In the data rows, 128 means zero.
Here are some points, one per row:
[113  93 158 115 133  82 145  84 124 152 120 111 113 137  81 151  91 120
 148 150 105 115 137  73 190  52 163 124 174 123 135 137]
[138 135 180  66  94 186 175 106 117  94 144 129 139  74 140 132 122 115
 117 140 101 172 113 147 104 131 121 199 155 119 116  71]
[126 112 109 149 189 171 194 151 133 114 140 115 137 122 144 120 157 146
 156  68 130  88 115 151 114 124  99 104  76 103 136  79]
[168 104 150 166  99 148  54 131  77 136 185  89 145 109 146  76 124 102
 121 129 143 114 118 191 208 173 118  97 126 148 127 111]
[152 110  98 115 145 121  80  56 130 117 175 132 137 110 123 122 141 169
  88  79 139 113 167 105  73 120  54 123 141  56  49 100]
[193 144 140 181 152 106 100  74 130 154 135  96 154 102  98 154 157  87
 117 132 159 154  74 153 122 128 200 135 108 166  50 118]
[126 123  80 157 137 143 147 143 112 134 128 158  89 137 121 124 155 207
 158 137 140 185  87 106 149 144 129 107 123 137 139 155]
[163 135 148 148 143 112 113  99 168  97 110 137  99 174 159  99  86 140
 185 127 142 146 117 102  90 173  81  97 140 160 122 138]
[121  77 137 106 192  55 135 101 180 147 109 136  81  96 107 134 154 124
  43 135 128 136 146 124 188 166 118 132 117 122 199 133]
[167  97 142 126 133 137 153 122 159 161 111 122 145  52 122 166  23 160
 191 162  64 119 144 122 154 172 156 124  85 109  70 157]
[ 77  93 133 151 141 121  97 170 136 137 131 109  57 134 132 136 195 166
 140 117 110 151  99  66 134 139 127 121 121 180 190 102]
[116 134 148 110  81 142 131 138  95 168 183 162  84 144 128 134  96 146
 126 101 166 141 155 139  83 130  97  88  77 108 104 143]
[129 130 166 106 148  80 138 139 125  87  87 112 148  94 147  99  58 135
  88 132 195 145 115 101  99 146 185 109 139 147 160  97]
[ 75  82 110  87 129 208 110 143 128 185 159  99 135  99 186 202 148 103
 148 129 160 141 153 116  90 151 130  98 167 170 110 100]
[147 147 196  98 116 142 143 117  90 153 105 125  89  49 200  96 165 132
 118 149  80 103 120 103 110 113 118 103  89  90 175 154]
[116 148 112 112 115 118 127  96 119 119  91 221 166 132 153 126 124 141
 110 146 143 151 172 128 101 112 123 109 105 146 147  99]
[140 151 145  94 127 120 145 144 169 161 123 121 178 166 114  74 128 161
  75  52 144 112  71 155 128 121 184 147 100  90 122  73]
[106 193 152  92 198 147 127 153 149  95 132  72  76 122 139 149 100 140
 135  79 152 122 114 145  92 150 143  79 131  98 134 148]
[ 83 140  75 118  69 116 105 125 103 107 154  63 134 153 113 130 114  95
 154 109 125 137  88 110 104 124 172 185 138  81 161 160]
[119  97 141 134 109 151  30 134 118  93 118  86 137 174 151 131 127 115
 160 127 173  94 102  84 137  80 112 148  62 107 132  95]
[119 119 127 121 154 132 132 170 120 153 193 121 146  63  97  98 131 216
 107 175 126  86 140 115 163  61 184 146 133 150 103 110]
[130 100  95  76  84 150 148 127 157  89 123 182 153 106 140 130 163 112
 170 129 151 192 134 160 140 168 140  94 110 129  95 113]
[127  93 152 142  99 168 110 160  94 142  92 162 103 129 124 161 105 118
  98 115 100 160  89 112 108 128  91 147 126 130 106 152]
[136 158 102  79 143 140  84 173 115 110 110 108 153 195 115 127 140 144
  94 181  98  88 145 102  93 170  82 168 145 108 126  76]
[ 98 112 145 129 118 104 122 142 140  83  91 154 152  78 132  80 134  99
 192 131 153 113 101 155  79 164 182 113 110 161 119 194]
[ 97 137 145  96 146 109 111 106 173 186  95 112 167 138 168 156  79 155
 120 173 139 111 103 137 164 129 152 156 167 141 128 142]
[136  95 162 107  70 166 143  81 124 171 191 136 123 211 113 132 161 149
 129 149 134  71 156 125 139 188 174  95 125 117 163 143]
[ 96  53 150 167 100  96 129 158 110 137 101 179 107 114 133 110 159 134
 118 129 133 131  73 150 134 130 148 191 108  74 127 133]
[ 75 116 101 137  99 147 147 163 154 130 133 159 188 118  83 126 106 112
 127  59 110 124 129  45 150 164  97 160 143 114 116 125]
[151 101 133 131 141 104 111 116  82 125 133  80 160 122 124 164 120 164
 150 150 103  85  85 162 110 147 126 116 140 151 179  97]
[100 167 120 114 136 153 145  98 172 107 120 137 117 106 106 119 107 120
 161 178 117 116 158 117 151 118 106 160   7 144 110 108]
[ 68 175 130 165  68  50  86 109 121 161 140 126 145  58 147 145  72 140
 174 106  94 126 156 133  62 126 109 125 127 144 166  90]
[143  80  72 119 151 159  92  78 146 112 113  97 108  82 105 168 127 140
 114  85 185 182 154 109 172 143 116 144  90 109 127 153]
[ 84 168 159 130 154  85 124 120 173 117 150 147 163 150  87 137 122 129
  67 131 104 178  83  99 100 143 116 129  84 146 183 175]
[ 87 116 115 165 141 171 114 121 121 180 142 139 178 135  88  55 103 145
 156 130 149 134 184 131 107 107  93 131  86 136 174 107]
[101 144 146 107 103 119 114 140 194  91 155 142 134  76 112 150 193 148
 104 129 138 125 114 141  83 104 125 130 107  67 142 115]
[ 93 102 138  85 167 104 155  84 139 133 112 146 109 203 179  72 140 141
 190 113 130 107 184 112 140 152 154 123 130 102 112 125]
[119 145 137 105  96 156 104 118 144 110  68 161  73 154 100  76 117 117
 109 167  24 126 117 146 117 157 134 132 172  98 126  34]
[108 143 113  61 143 122 102 122  98 120  79 127  76 102  69  94 136 147
 110 129 157 163 177 129 145 123 118 114 146 164 130 146]
[169 119 131 141 154 160 138 152 158 119 135 158  80 140 212 151 134  68
  61 190  98 163 178 170 116 112 135 180 106 156  99 154]
[ 76 159 108 153  89 151 128 121 150 194 169 168 155 151 145 117 117  58
 169 126 130 119  83 176 138 141 159  60 154 163 137 138]
[110 157  89 164 161  71 190 105  54  82 201 106  29 103 111 126 102 106
 112 137 107 126  82 146 149 184  87  96 146 141 109  66]
[122 114 119 162 140 104 139 193  83 183  82 109 156 159 138 120 132 168
 109  98  77 168 124  88 135  47 139 117  96 177  75  96]
[113 129 147 143 123 125 132 105  89  92 104 183 108 114 165 135  86  96
 100  97 175 109 125 105 119  78 170  96 114  94 154 132]
[112 172 183 150 121 130 125 104 107  62 129  95 101 139 121 148  98 186
 164 129 123 120 107 203 192 101  63 146  96 190  74 122]
[102 119  91 164 198 134 111 122 112 189 123  73 119 116 141 115 161 122
 162 151  65 133 128 166  58 116 108 115  90 104 111 154]
[160 133 104  74 122 112 116 134  80 129  86 133 105 109  91  85 129 174
 121 131 133  97 153 122 101 119 213  91  67 152 134 145]
[119 121 156 174 133 115 174 166 144 153 108 102 153 119  68  64 138 114
 141 150 155 122 129 117 127 151 120 223 177 138 107 182]
[103 158 165 106  91 100 175 136 176 115 170  44 121 145 143 155 175  75
 108 188 109 134 179 130 152 163 190 155 100 117 118 102]
[107 128 131  72 109  85 175 149  53 133 127 140 144 121  98  90 169  64
 138 165 165 164 134 107 155  93 119 110 116 125 105 126]
[153 180 133 149  50 104 120 219 176 149 110 155 117  98 116 190 152 127
  93 141  92 104 147  72 141 124 127  93 126 175  79 158]
[124  34  72 122 148  79 152  93 182 198 133  93 129 124 131 137 168 119
 101 123  98 129 113 176 121  95  91  99 106 167 110 132]
[165 149 104 121  86 167 107 119 107 133 126 110 174 135 137 125 146 157
  70 111 140  75  88 118 180 165 108 115 124 124 138 130]
[125  76 155 113 129 128  98 119  94 149  77 122 150 143 124 126 116 106
  94 192 200 100 116 122  90 173  59 107 137 124  85 169]
[123 143 101 175 147 142 110  71 108 118 152 178 174  76 141  93 165  98
 135 184  95 142 177  95 140 124 124 141 132 106 112  80]
[158 173 143 141 163 110 109 210  93 203 125  87 155  97 154 133 128 119
 147 129 155 152 124 120 147 148 128 147 141  71 111  95]
[113 103 133 112 144 134 108 169 142 146 174 150 121 174 146 139 111 140
 185 148 133 176 167 159 128 127 149 151 128 132  94 145]
[178 100 150 100  79  92  72 103  80  93 131 133 119 138  91 173 181 161
 185  89 111  76 185 141 140 104 146 178 187 147 172 138]
[167  66 121 196  93 128 161 131 129 164 108  97  96 149  65 129 102  74
 141 131 150  88 147  98  89 185 122 136  92 103 149  67]
[ 64 135 151 129 106 130 131 149  87 112 154 129  87 144  90 159  68 116
  90 110 149 145 152  96 153 102 120  76 189  85 113 126]
[148 124 154  78 147  97 136 169 119 145 194 158 188 117 190 149  82 109
 148 129  91 162 138 178 153 114 113 145 155 111 126  98]
[180 184  25 109  60 120 178 112 124 139  91 145  99 163 100 161  81 154
 134 186 141 144 107 175 129 111 127 149 103 106 137 137]
[ 91 153 125 135 108 116 146  92  98 178  90 113 189 130 149 169 114  89
  89 124 141  60 141 140 148 113  85  78 170 170 130 153]
[106  92 147 145 139 119 122 106 146 105 149 134 131 139 102 122  89 142
  92 167 163 134 141 133  66 103 137 100 126 214 110 107]
[143 135 118 134 119 103  97 103 154  82 104 127 158 151 178  95 149  82
 143  96  97 154 124  55 163 110  85 138 118 184 121  87]
[147 162 154 169  97 129 182  81 134 118 116 108 151 170 126 182 181 192
 129 117 185 174 137 111  89 178 138 174 165 147 125 131]
[125 127 114 153  92 107 206 170 161 126 101 111 152 159 141 109 149 163
 142 132 203 123 202 159 171  90 120  90 128  74 154 120]
[205 102 131 140  92 111 111 144 195 160 118 178 105  79 104 115 139 116
 132  88 115 145  69 143 144 131 122 113 188  53 134 154]
[132 115 109 156 144 213 149 167 109  54 111 114 196 108 136 134 117 141
 115 144  75 149 151  70 164 162 157  96 153 155 185 173]
[ 88 142 145 145 130 131 112 115 100 155 153 120 120 146 185 117  78 145
  98  94 164 177  98 115 184 163 143 198  88 126 156 142]
[102 135 139  73 106  75 117 122 114 132  66 116 142 175 111 168 117 131
 131 102  50 141 147 152 135 170 134 139 120 112 131 120]
[147 145  92 132 142 134 129 116 119 124 186 161  88 166 120  91 106 145
  70  58  99  75 131 170  67 133 155 157 171 197 133 138]
[139 144  69  99 189 101 130 130  70 108 168 136 131 117 132  97 128  81
 143 167 131  79  98  73 107 104 180 151 156 139 135 145]
[139 149 177 171 160 161  87  63 109 142 121  78 141 135 108 130 141  83
 125 117  58 167 149 137 103  82 182  58 129  60  91 172]
[106 147 138 190 139 114 155 142 106 103 136 145 104 151 143 179 179 177
 146 109  90  88 119  96 136 136 153 149 119  79  90 140]
[143  81 141  70  96 125 166 135  97  88 107  72 123 105 129 109 111  85
 121  84 144 105 141 170  83 119  77 169 132 132 115 168]
[118 112 164 106  98 125 101 128 179 116 161 124 113 161  57 123 166 135
 157 139 120 199 139 147 135 122 119  91 175 135 120 151]
[139 141  76 161 178 159 103 110 145 173 102 175  91 112 128 123  96 136
 127 147 149 158 155 137 168 103 137 151 211 104 130 103]
[217 138 183 100 151 150 154  97 104 168 104 130 137  99 145 147 147 143
 152 173 137 178  96  93 106  73 126  86 150 153 153  83]
[149 128 120  95 155 104 157 137 158 118 143 160 124  92 160 128 134 121
 193  86 133  93 133  90 140 164 138 182 139 149 111 149]
[150 141 122 174 150 179 103 142 112 126  80 137  91 109 128 202 137 104
 107 111 154 140 154 128  95 112 187 172 166 108 151 119]
[152 153 170 144 144 164 140 121 120 143  82 118 111 169 123  79 150 106
 109  76 145 148 106 109 163 119 134 122 133 120  96 151]
[203 151 122 156 118 116  56 199 164 114 155 110 113 142 128 146  86  83
 162 154 144 111 183 174 108 101 108 119  89 126 184 147]
[159  64 159 185 105 116 138 108 127 114 156 155 108 143 226  85 102 198
  83 165 124  86 109 133 112 112 100 121 141 104  93 165]
There is one direction along which these points spread out most. Take the direction at right angles to it along which they spread out most. Go by this last direction. Where along it does each point below lie, from 0 to 99? 50 is the average, and the first point above lies past it. One standard deviation of the points above along it is 16.
[122 168 151 174 168  75  83 158 149 103 106 167 122 114 135 158 161 128
 143 112 173  74 177 154 127 155  94  98 141 160 112  95] >> 38
[119 123 171  99 204 209 149 142 149 129 153 179 106 133  47 181 153  90
 137 120 142  47  95 139 171 105 109 128 131 155 148 117] >> 51
[162  96  93 127 162 101 161 142 139  58 144 121 185 150 121 167 120 144
 123 161 124 167 115 118 142 167 119  89 132  89 189 163] >> 56
[101 171 114 113  46 192 128  89 161 143 103  87  90  86 171  75 151 136
 109  84 128 106 143 146 185 130 131 134 117 147 194 131] >> 46
[194 206  85 100 156 126 152 110 131 162 187  90  91 137 121  84 117 100
 132  92 118 130 170  83 133 129  79 140 141 154 122 195] >> 42
[164 120 152 169 104 120 170 131 128  92 173 146 139 142 102 137 136 116
 113 103 115 155 110 105  87 102  88 142 124 147 184 158] >> 43
[112 189 121 101 107 134  81 120 172 103 173 172 195 125  96 120 130 173
 141 192 121 114  86 136 141 130 120 149 117 100 102 160] >> 57
[162 116 100 113 126 140 130 120 120  97 119 164 155 188 125 169  99  66
 128  57 116  90 126 148 161  92 130 138  80 142 134  96] >> 37
[ 71 120 126 163 145 146 116  96 183 102 135 120 100 130 163 114 124  76
 154 174 146 139  96 138 131  60 117 140 177 109 134 127] >> 54
[ 96 152  77  93 142 135 139 171  72 155 126 153 111 159 147 178 195 118
 125 108 143 128  63 173 120 118 134 127 112 108 133 146] >> 47
[148 122  67 122 102 175 159 164 191  76 107  55 110 129 131  93 105 147
 135 126 127 117  60  70  89  85 126 109 159 129  93  96] >> 49
[110 153 144 152 193 147 161 135 104 116  79 144 149 146  94 117 144 145
 148 130 106 119 116 221 116 144 108 151 162 127 192 145] >> 45
[124  81  77 137 152 106 117 147 118  58 114 119 163 128 163 101 146 134
  88 112 102 143 162 169 147 155 152  89 154 155  71 172] >> 47
